grid = [[813, 174, 86, 371, 294, 182, 446, 137, 14, 632, 420, 373], [482, 122, 233, 237, 250, 335, 726, 293, 433, 543, 680, 364], [336, 354, 224, 206, 688, 216, 573, 440, 290, 225, 193, 362], [133, 622, 632, 533, 427, 732, 523, 519, 787, 457, 333, 490], [233, 534, 637, 561, 625, 434, 229, 709, 651, 692, 523, 491], [558, 330, 305, 308, 236, 351, 358, 467, 57, 647, 193, 606], [174, 810, 757, 422, 571, 686, 348, 552, 451, 420, 372, 793]]
Rows and columns are counted from 1.
(1, 1)	813
(6, 8)	467
(3, 3)	224
(3, 8)	440
(2, 10)	543
(5, 10)	692
(1, 10)	632
(4, 5)	427
(7, 3)	757
(7, 10)	420
(6, 9)	57
(6, 12)	606
(4, 9)	787
(3, 7)	573
(1, 6)	182
(7, 1)	174
(6, 5)	236
(4, 6)	732
(6, 2)	330
(2, 2)	122
(1, 4)	371
(7, 7)	348
(1, 3)	86
(4, 8)	519
(7, 9)	451
(2, 5)	250
(4, 12)	490
(5, 1)	233
(1, 9)	14
(1, 7)	446
(5, 2)	534
(3, 4)	206

a =
array([[430, 441, 493, 595, 699, 774, 766],
       [828, 754, 615, 476, 409, 445, 564],
       [517, 551, 521, 419, 292, 194, 191],
       [403, 367, 360, 370, 369, 351, 337],
       [318, 467, 590, 617, 544, 402, 281],
       [506, 462, 419, 408, 440, 502, 549],
       [342, 227, 180, 245, 388, 561, 674],
       [186, 200, 319, 485, 637, 693, 649],
       [813, 872, 817, 670, 491, 368, 338],
       [546, 422, 286, 216, 256, 399, 580],
       [637, 602, 468, 308, 183, 164, 251],
       [562, 631, 608, 516, 396, 311, 285],
       [627, 742, 789, 766, 702, 646, 616]])
Rows and columns are counted from 1.
(1, 1): 430
(12, 7): 285
(8, 3): 319
(12, 6): 311
(10, 3): 286
(2, 1): 828
(12, 4): 516
(12, 2): 631
(7, 4): 245
(8, 6): 693
(8, 2): 200
(6, 4): 408
(10, 5): 256
(11, 5): 183
(2, 6): 445
(7, 3): 180
(6, 5): 440
(4, 5): 369
(3, 1): 517
(3, 6): 194
(4, 3): 360
(1, 7): 766
(3, 7): 191
(10, 4): 216
(5, 4): 617
(3, 4): 419
(9, 4): 670
(11, 6): 164
(11, 2): 602
(1, 4): 595
(7, 1): 342
(9, 1): 813

A =
[[-0.014 -0.019 -0.095 -0.054]
 [-0.090 -0.031 -0.030 -0.140]
 [ 0.031  0.226 -0.160  0.005]
 [-0.011 -0.017 -0.056  0.001]
 [-0.035  0.108 -0.114 -0.101]
 [ 0.113 -0.119 -0.172  0.102]
 [ 0.092 -0.034 -0.064  0.209]
 [-0.025  0.052 -0.068 -0.032]]
Rows and columns are counted from 1.
(1, 1)	-0.014
(3, 1)	0.031
(8, 3)	-0.068
(7, 2)	-0.034
(6, 1)	0.113
(1, 4)	-0.054
(4, 3)	-0.056
(2, 1)	-0.090
(2, 4)	-0.140
(7, 4)	0.209
(6, 4)	0.102
(4, 1)	-0.011
(8, 4)	-0.032
(8, 2)	0.052
(5, 4)	-0.101
(4, 2)	-0.017
(7, 1)	0.092
(2, 2)	-0.031
(3, 2)	0.226
(3, 4)	0.005

B =
[[ -8   5  28  17   7  21   7  -6 -27   6]
 [ 45 -44  11   6   3 -43 -11 -15 -13  44]]
Indices start at 1.
row 1 col 1 => -8
row 1 col 5 => 7
row 2 col 9 => -13
row 2 col 6 => -43
row 2 col 5 => 3
row 2 col 1 => 45
row 2 col 7 => -11
row 1 col 3 => 28

x =
-0.72,-0.64,-0.16,-0.03,-0.25,+2.44,+1.62,+2.29,-0.10
+4.80,-4.60,+1.03,-0.53,+2.72,-7.56,+1.48,-1.47,+1.88
Indices start at 1.
(1, 1) -> -0.72
(1, 6) -> +2.44
(1, 4) -> -0.03
(1, 2) -> -0.64
(1, 7) -> +1.62
(2, 3) -> +1.03
(1, 3) -> -0.16
(1, 9) -> -0.10
(1, 8) -> +2.29
(2, 4) -> -0.53

W = ((0.003, 0.007, -0.156, 0.067, 0.200), (0.106, -0.009, 0.113, 0.143, 0.071))
Rows and columns are counted from 1.
row 1 col 1 = 0.003
row 2 col 5 = 0.071
row 1 col 5 = 0.200
row 2 col 1 = 0.106
row 1 col 2 = 0.007

X =
array([[  7,  10, -30,  14,   8,   6,   6,  -3, -28,   1, -26, -15,  13,
          7,  15],
       [  7, -21, -17, -25, -14, -14,   5, -14, -21,  -5, -11,  -8, -25,
        -19, -23],
       [  8, -30,   7,   8, -36, -31,   4, -25,   6, -31,  17,  11, -26,
         -4,   4],
       [ -3,  -6,   8,   5,  -4,   3,  -2,   3,  17, -12,  10,  12,   1,
         -1,   2],
       [-14,  -6, -18, -24,  -1,  -3, -10,  -5, -20,   5, -25, -18,  -9,
        -26, -26],
       [-17, -11,  34,   1, -15,  -7, -13,   0,  33, -11,  21,  14,  -5,
         -4,   0],
       [ -2,  10, -41,  16,  -2,   6,   3, -15, -38,  -4, -35, -14,  13,
         -1,   9],
       [ 17, -21, -12,   7, -31, -26,  14, -31, -17, -29,   4,   4, -20,
         -8,  -1],
       [-21, -14,   8,   3, -26, -27, -18, -24,  -2, -24,   0,  -1, -19,
         -3,  -3],
       [-19, -10,  33, -26,   3,   4, -22,  21,  40,  -1,  24,   6,  -6,
         -9, -17]])
Rows and columns are counted from 1.
(1, 1) = 7
(1, 5) = 8
(4, 6) = 3
(2, 4) = -25
(1, 3) = -30
(5, 14) = -26
(7, 12) = -14
(4, 3) = 8
(8, 9) = -17
(2, 6) = -14
(3, 3) = 7
(1, 11) = -26
(2, 8) = -14
(9, 3) = 8
(5, 6) = -3
(9, 10) = -24
(1, 8) = -3
(2, 15) = -23
(6, 10) = -11
(10, 6) = 4
(10, 2) = -10
(6, 1) = -17
(6, 5) = -15
(5, 2) = -6
(6, 6) = -7
(2, 7) = 5
(2, 9) = -21
(3, 7) = 4
(10, 7) = -22
(10, 8) = 21
(1, 13) = 13
(3, 14) = -4
(10, 14) = -9
(3, 8) = -25
